In the rows, 128 means zero.
One turn sends every row of this set to another row. A few are shown first. Where does it send the rows asked after them?
kifaf: [118 128 121  92 159 128 118 118 157 118 119 171 143 121 127 110 115 129
 111 103 133]
guzin: [117 130 136 118  96 174 123 107 127 139 120 129 134 122 126 144 153 147
 138 118 141]
bug: [ 92 110 128 135  98 128 127  96 120 126 113 106 102 148 121 130 136 127
 130 109 106]
vig: [132 159 103 168 122 130 140  94 160 133 138 124 142 102 151 118 105 125
 106 143 140]
dev: [122 149 109 142 127 138 133 151 128 130 117 112 130 153 154 123 163 122
 147 132 152]
kebup: [100 136 109 138 140 106 136 161  95 117 115 129 101 127 114 126 135 109
 128 137 120]
namuz: [123  97 128 139 108 134 128  83 146 120 145 118 123 118 130 138  85 139
 115 133  91]
kotuz: [113 153 149 149 133 118 104 145 141  83 118 141 148 127 130 117 137 119
 113 146 125]
Vir: [135 129 151 151 125 141 167  99 143 125 127 152  92 131 145 119 111 144
 120 106 130]
fod: [145 147  95 155 139 116 130 118 165 120 142 143 152  88 149 117 106 125
 114 134 142]
soget: [136 147 100 115 173 123 111 151 139 136 141 131 136  97 122 135  99 122
 122 153 123]
ropag: [141 126 105 113 121 147 118 130 127 113 131 133  82 116 129  98  99 108
 128 136  85]
Sil: [131 120  99 121 181 114 114 139 139 136 148 131 134 112 132 139  99 121
 131 146 105]
vofo: [121 143 112 140 126 145 139 114 132 156 116 115 127 160 165 134 153 132
 134 130 148]
nok: [134 152 110 130 103 125 128 145 113 106 151  83 129 140 127 124 117 114
 136 102 151]
meveg: [ 84 115  95 142 122 108 128 103 133 143 129 104 154 127 123 151 108 136
 125 136 127]
puna: [153 138 130 110 131 149 115 143 130 113 129 148  81 105 123 107  98 121
 123 138  97]
bapop: [125 126 152 136 111 155 129  96 150 125 133 153 134  93 116 143 117 157
 132 108 132]
sika: [110 151 127 150 103 151 118 106 143 128 132 121 161  92 116 144 136 141
 127 134 146]
Fodot: [120 138 121  94 111 176 137 146 128 103 124 136 139 146 134 106 108 126
 116 155 131]
Fofug: [168 112 116 103 107 127 123 122 114 115 151 127 116 130 149 134 112 123
 116  86 132]
situ: [148 134 117 147 116  88 112 142 136 111 149 130 139 117 140 139  87 140
 139 101 143]
kesut: [152 120 141 125 124 158 166 122 137 108 135 154  91 127 143 107 116 134
 124 104 128]
Tofog: [116 150 117 117 144 122 121 166 100 128 108 133  98 125 116 127 148 114
 126 135 129]
Gapo: [103 127 119 127 137  83 132 121 134 141 104 105 144 141 117 124 107 104
 112 144 145]
navun: [143 104 139 114 133 111 131 105 156 132 126 122 131 134 132 120  65 119
 112 152 115]
nefu: [129 115 146 116 103 116 125 111 127 123  97 110  98 159 128 104 117  99
 114 137 115]

kotuz -> kifaf
puna -> Tofog
Where do these go?
guzin -> sika
fod -> kesut
Fofug -> nok
Gapo -> navun
Vir -> vofo
Sil -> ropag
namuz -> bug

One turn sends every row of this set to another row. A few are shown first. Where does it send the rows asked after them?
vibo: [155 145 113 109 117 127 116 139 137 140 116 124 144 150 118 111 170 129
 140 140]
gubi: [125 165 108 117 126 123 130 124 148 133 108 140 138 107 123 125 176 126
 117  98]
noto: [141 131 150 131 115 156 156 141 109 126 132 149 123 107 126 125  92 105
 124  95]
rata: [130 144 140 125  96 140 163 133 130 125 116 127 104 104 149 137  95  91
 135 109]
zugas: [120 117 186 118 105  90 153 137 122 117 132 133 110  97 117 118 113 127
 140 119]
Nosav: [128 132 162 104  86  99 151 140 126 115 136 116  90 102 134 145 124 116
 145 104]
Bibi: [134 144 177  95 119 139 109 124 147 148 122 131 177 116 137 124 130 141
 106 125]
Maz: [148 127 135 100 129 146  88 132 135  89 117 119 121 154 126 112 135 154
 130 137]
Sop: [113 135 169 129 116 132 134 178 123  75 136 132 142 114 133 121 121 103
 137 146]
Bibu: [ 98 176 157 132 132 113 133 118 130 115  86 125 113 129 154 131 115 155
 134 129]
kuzo: [124 121 187 113  97 108 150 154 124 112 141 140 110  93 120 121 116 141
 134 102]
vez: [151 126 153  94 127 141 108 124 159 127 124 130 167 115 140 120 151 144
 106 145]
rosu: [160 158 123 100 113 122 117 125 131 139 128 123 137 150 123 111 164 145
 141 147]
mupo: [131 128 161 104  95 100 154 140 137 116 121 116  89 106 138 133 108 100
 147 121]
tav: [128 164 147 123 113 141 119 107 145 116 110 125 139 133 152 111 129 173
 126 162]
bevat: [131 137 154 127 119 131 131 160  99  89 148 120 144 129 129 143 128  84
 139 139]
Zar: [118 163 118 114 130 122 132 139 137 137 101 142 139 106 117 125 165 116
 121  84]
Tor: [118 159 151 130 100 145 116 115 145 127 105 124 158 134 140 105 133 165
 128 156]
Rivek: [108 156 154 155 115 121 152 158 104  94 135 134 146 121 133 131 133 103
 143 148]
Pip: [142 131 139  89 155 141 104 146 159  89 104 135 110 128 145 125 128 137
 113 115]
nul: [105 175 154 132 127 118 129 109 140 112  95 131 119 131 154 122 123 170
 129 142]
vop: [121 148 186  95 116 130 113 133 136 151 115 129 174 111 129 126 123 135
 113 111]
Bufu: [142 162 157  89 127 105 109 141 104 138 120 115 119 161 118 126 129 136
 151 116]
zaz: [130 137 160 141 110 128 169 157 107 127 137 159 117 102 119 118 118 138
 131  96]
vod: [132 139 156 122  94 129 163 132 127 128 126 122 105 103 161 158 103 107
 131 110]
fetu: [154 162 144  93 126 110 110 135 112 139 130 122 122 166 118 118 141 144
 147 128]
fir: [118 147 110 139 126 122 119 101 141 104 102 125 130 122 130 126 171 149
 124 132]
dubu: [131 133 146  94 159 140 112 156 150  95  92 136 112 123 146 130 117 126
 114 102]
pup: [110 152 140 127  98 123 135 165 117  78 141 122 131 112 120 126 145  91
 147 128]
dum: [155 134 124  98 142 147 101 129 144  86 118 130 114 141 136 115 140 155
 122 138]
Pel: [141 112 151 108 134 142 105 125 163 117 107 125 163 120 145 128 146 136
 106 147]
ped: [151 132 150 128 118 148 164 156 111 130 133 147 111 116 144 143 100 112
 127 100]
Nalo: [129 152 108 126 128 130 126 105 150 111 111 136 137 108 132 121 176 150
 115 129]
gibul: [103 147 162 134  97 135 133 145 118  86 141 116 156 102 138 142 126  92
 130 136]
zelu: [132 124 165 135 117 118 157 139  98 124 140 153 121 103 102 112 114 126
 133  98]

vod -> kuzo
Bibi -> Pip
Tor -> Pel
Where do these go?
Bibu -> vop
noto -> mupo
vez -> dum
gibul -> Sop

One turn sends every row of this set to another row. A few are shown first. Where does it send the rows asked after them?
rizi: [113 129 134 152 145 157 142 131 179 116 117 172 113  99 131 123 127 123
 114 104 130 138 132 123 141 165 133  93 102 166 170 122]
vemi: [141 123 104 130 111 158 148 116  96  95 147 156 137 123 106 105 146 117
  98 127 109 176 142 152 108 154 122 133 118 139 153 121]
Nor: [130 116 147 126 169 133 163 110 121  84 166 161 128  89 124 102 121 125
 119 170 137 189 127 124 156 154 131  72 154 123 138 132]
gutat: [129 148 112 156 118 156 155 100 130  71 152 141 121  91  95 124 120 138
  98 165 162 141 109 160 134 145 126 116 157 158 118 135]
nofe: [133 158 107 153 143 147 166 126 158 123 156 160  97 119 116 122 159 114
 137  96 149 127 145 128 115 177 126  71 157 153 134 114]
sut: [126 152 122 137 182 117 150  96 143  83 157 146 138 103 134 134 130 133
 122 169 122 169 114 123 111 125 125  69 129 137 139 116]
zerap: [151 148 131 129 166 122 169 122 135  95 151 176 124  92 134 114 139 111
 128 185 138 170 102 129 126 169 126  91 111 169 133  95]
Gid: [149 159 118 118 135 170 128 113 113  84 141 146 113 108 139 152 155 152
 136 123 124 147 132 161 146 161  96 105 141 150 104 147]
rigu: [106 144 108 114 131 144 125  84 164  90 122 162  98 115 119 137 117 145
 118 134 147 160 142 142  93 116 155  91 136 121 143  99]
Tevez: [144 126 121 132 147 129 189 113 141 122 168 191  96 104 112 125 149  97
 144  83 127 163 139 150 149 141 105 112 144 120 145 100]
momip: [136 151 139 147 144 167 124  99 139 114 163 139  98 138 121 121 166 159
 133 136 107 153 126 118 142 170 137 131 116 139 115 143]
dem: [135 134 129 132 130 139 133 110 144  95 161 185 126 123 119 119 141 121
 129 187 145 180 119 136 141 149 144 158 133 166 153 102]
Rudu: [145 124 154 127 135 142 128 146 134 101 152 136  88 111 106 101 102 133
 146 122 157 184 120 149 181 128 141 106 145 133 146 121]
tisu: [122 137 120 135 155 150 106 158 112  98 169 163  60 121 126 116 125 125
 124 129 146 149 119 128 134 155 131 145 142 127 139 111]
zov: [126 125 103 142  85 128 186  93 169 119 152 170 115  96 120 141 117 136
 120 120 143 152 110 137 143 129 140 120 137 135 102 111]
vaka: [ 98 112 157 137 146 153 138 103 153  94 140 151 105 109 130 148 116 125
 155 116 129 131 151 156 118 139 149  97 127 103 151  95]
lizak: [141 139 101 134 136 156 154 102 157 113 137 150  89 108 137 112 141 146
  68 121 122 133 134 146 102 145 137 132 150 113 118 111]
beril: [152 156 126 157 141 157 149 117 148 113 166 152  95 131 115 117 147 117
 140  85 156 151 135 136 142 140 133  47 141 118 125 113]
dib: [126 143 122 139 135 145 191  98 135  98 173 146 123  72 114 126 138 116
 135 184 141 164  98 129 135 160 127  90 139 124 112 114]
napuf: [102 126 123 129 143 147 140 112  74 120 132 176 128 128 133 116 139 118
 117 118 128 159 127 139 138 143 127 124 105 122  99 101]
pozom: [118 144 132 136 147 126 151 166 158 112 111 163  95 106 131 112 132 131
 141 145 143 138 136 142 142 161 121 132 144 185 150 102]
Rasaz: [140 138 126 133 112 144 170 125 169 127 151 165 139  97 106 150 105 127
 156  99 115 149  99 161 122 161 130 116 126 133 145 107]
mif: [152 128 117 129 131 153 145 171 146 115 147 145 110 110 145  92 132 143
 129 119 128 175 146 146 143 135  77 131 134 140 115 113]
nus: [128 146 123 125 173 154 158 117 142 115 151 190  82 116 103 129 147 102
 148 101 130 181 157 141 116 142 125 102 130 121 161  83]
kogob: [122 117 162 112 158 140 153 102 114  95 127 169 114  87 126 106 110 152
 116 143 135 186 119 161 144 120 109 116 155 154 105 117]
gatag: [105 146 136 134 135 140 120  94 145 125 136 133 134 132 143 111 140 142
 134 162 145 168 104 112 124 110 132  96 136 160 109 113]
dumod: [148 133  94 119 118 160 133 117 139 101 145 159 116 128 143 156 130 126
 126 111 165 175 126 107 122 127 137 122 134 110  90 110]
vakuz: [140 116 133 114 117 160 138 107 146 110 132 152  93 118 113 122  89  94
 148 112 154 149 119 149 167 173 118  76 125 128 138 126]

nus -> beril
Nor -> dib
Where do these go?
gutat -> dem
Rasaz -> rizi
vemi -> momip
Rudu -> zov
lizak -> tisu

One turn sends every row of this set to another row. A few are shown first. Where does it send the rows asked after them?
vut: [115 140 152 104 120 132 153 102 134 119 133 146 107 122 122 119 105  94
 128 145 104]
Pep: [128 141 118 124 154  90 118 131 119 139 137 142 133 123 167 129 121 132
 121 167 123]
sepu: [120 126 128 111  92 102 126 110  89 141 116 115 145 112 145 125 133 141
 162 136 123]
Vuk: [148 121 119 134 147  76 128 140 153 139 144 131 109 117  92 105 140 117
 137 146 125]
seg: [ 89 107 137 132 130 133 102 134 123 123 137 132 125 118  85 122 107 139
 127  95 133]
tuz: [155 126 162 111 143 131 130 132 106 119 112 130 116 119 136 156 125 142
 127 174 118]
moni: [106 110 107 125 146 148 116 139 157 122 140  95 130 147 134 131  97 127
 124 104  99]
zem: [149 103 130 126 137 101 110 142 130 133 160 102 131 146 131 100 134 140
  99 118  87]
lono: [125 126  73 121 144 136 128 127 127 139 109 132 104 118 140 144 124 109
 128 148 136]
Leg: [134 133 149 142 144 115 132 110 142 115 153 145 125 139 121  75 145 145
 131 117  91]
Vikob: [122 119 121 143 132 122 121 118 113 105 124 118 152 120 109 168 144 136
 172 139 133]
teb: [151 109 109 122  92 101 128 126 119 114 109 135 130 118 146 143 150 109
 125 130  87]
teko: [118 108 131 141 133 137 131 146 158 156 121 130 138  97 113 101 133 159
 144  88 116]
rotid: [139 133 101 135 110 106 112 135 150 107 104 131 148 147 120 139 107 133
 161 151  96]
Dul: [134 133 160 112 130 157 147 106 143 116 106 127 135 111 111 102 134 150
 118  98 101]
gop: [127 142 162 151 121 147 109 139 120 155 128 150 141 127 145 136 129 128
 123 101 129]
kip: [144 121 123 133 119 136  99 149 113 149  92 150 106 120 108 132 116 141
 143 155 139]
bokez: [131 110 153  89 121 123 137 114 103 119 138  99 114 125  90 104 121 145
 111 122 112]
karo: [157 138 119 118 145 142 141 144 148 155 111  76 126 135 127 139 130 144
 145 121 134]
vovem: [122 108 113 130 154 139 164 124 163 129 150 106 111 127 128 101 137 139
 158 114  96]

tuz -> Pep
teb -> rotid
Where do these go?
Vuk -> karo
seg -> bokez
vovem -> teko

One turn sends every row of this set to another row. A few are shown first. Where does it send the rows asked after them?
pokoz: [162 139 116 101 116 138 137 129 152 181 136 129 131 149 142  89 108 115
 140 115 138 141 153 155 154 134 151 112  95 114]
sobo: [143 121 141 157 129 137 124 148 100 133 128 130 140 139 172 127 107 137
 107 153 126 156 146 140 152 119 154 133 111 143]
Malu: [154 142 111  96 140 132 120 120 111 175 124 135 124 106 141 151 107 134
 157 109 122 121 122 118 107 137 107 122 120 132]
Ruf: [146 165 126 100 160 131 135 141 125 105 129 150 111 141 153 125 123 130
 116 150 151 154 158 106 122 107 143 134 112 102]
mak: [112 146 132 135 145 113 136 125 131 163 125 117  88 101 111  99 141 110
 124 168 117 123 122 126 161 119  98 132 124 128]
bupa: [122 142 140 180 120 120 141 139 113 132 119 114 119 105 111  99 128  98
 143 150 115 117 150 129 134  86 138 132  93 113]
bolek: [111 137 131 129 145 111 124 108 121 177 127 125  99  98 117 125 132 117
 140 145 111 123 116 116 132 126  86 130 129 142]
rulin: [144 131 145 177 128 130 132 155  89 133 134 133 138 123 148 130 119 136
 115 154 129 138 145 137 154 106 146 136 113 135]
ruvon: [122 140 130 122  89 104 144 144 151 109 112 107 151 174 135 138 116 136
 141 150 135 133 131 119  88 137 137 104 126 121]
Lavu: [130 131 123 119 127 132 124 115 135 137 121 101 104 161 160  95 109 136
 121 160 153 176 134 171 138 135 157 108 116 139]
getim: [123 145 128 155 126 116 143 129 136 119 105  99  94 116  92  88 128  94
 145 144 120 110 145 133 131 101 144 125  93  98]
pobin: [158 135 110  89 131 141 123 132 117 179 124 132 145 119 147 136  98 131
 158 105 124 134 131 115 109 145 124 121 109 120]
mukat: [138 143 126 140  89  94 146 132 149  96 105 100 139 165 122 142 123 131
 142 135 141 122 125 117  90 131 128 113 112 126]
dafaz: [164 141 123 118 145 123 140 138 121  88 123 119 140 140 134 125 122 117
 135 125 125 143 158 147 109 157 144 128 162  87]
Guf: [145 124 111 157 108  94 118  87 143 120  99  88 109 138 108 132 135 100
 140 120 116 124 121 125 117 130 110 113  99 115]
goro: [149 126 104 133 124 104 111  82 140 138  95  97  87 124 106 114 136  96
 138 126 108 119 118 137 141 140 113 120 120 108]
Biso: [162 139 127  91 134 133 117 141 138 124 124 138 153 131 148 121 143 109
 106 134 165 120 131 122 134 165 112 142 127 117]
keled: [110 138 122 101 110 147 160 134 144 162 113 118 130 165 125  94 130 124
 136 138 136 136 136 140 116 142 154  87 152 116]

mak -> getim
mukat -> Malu
pobin -> sobo
Where do these go?
pokoz -> Lavu
bupa -> Guf
dafaz -> Biso

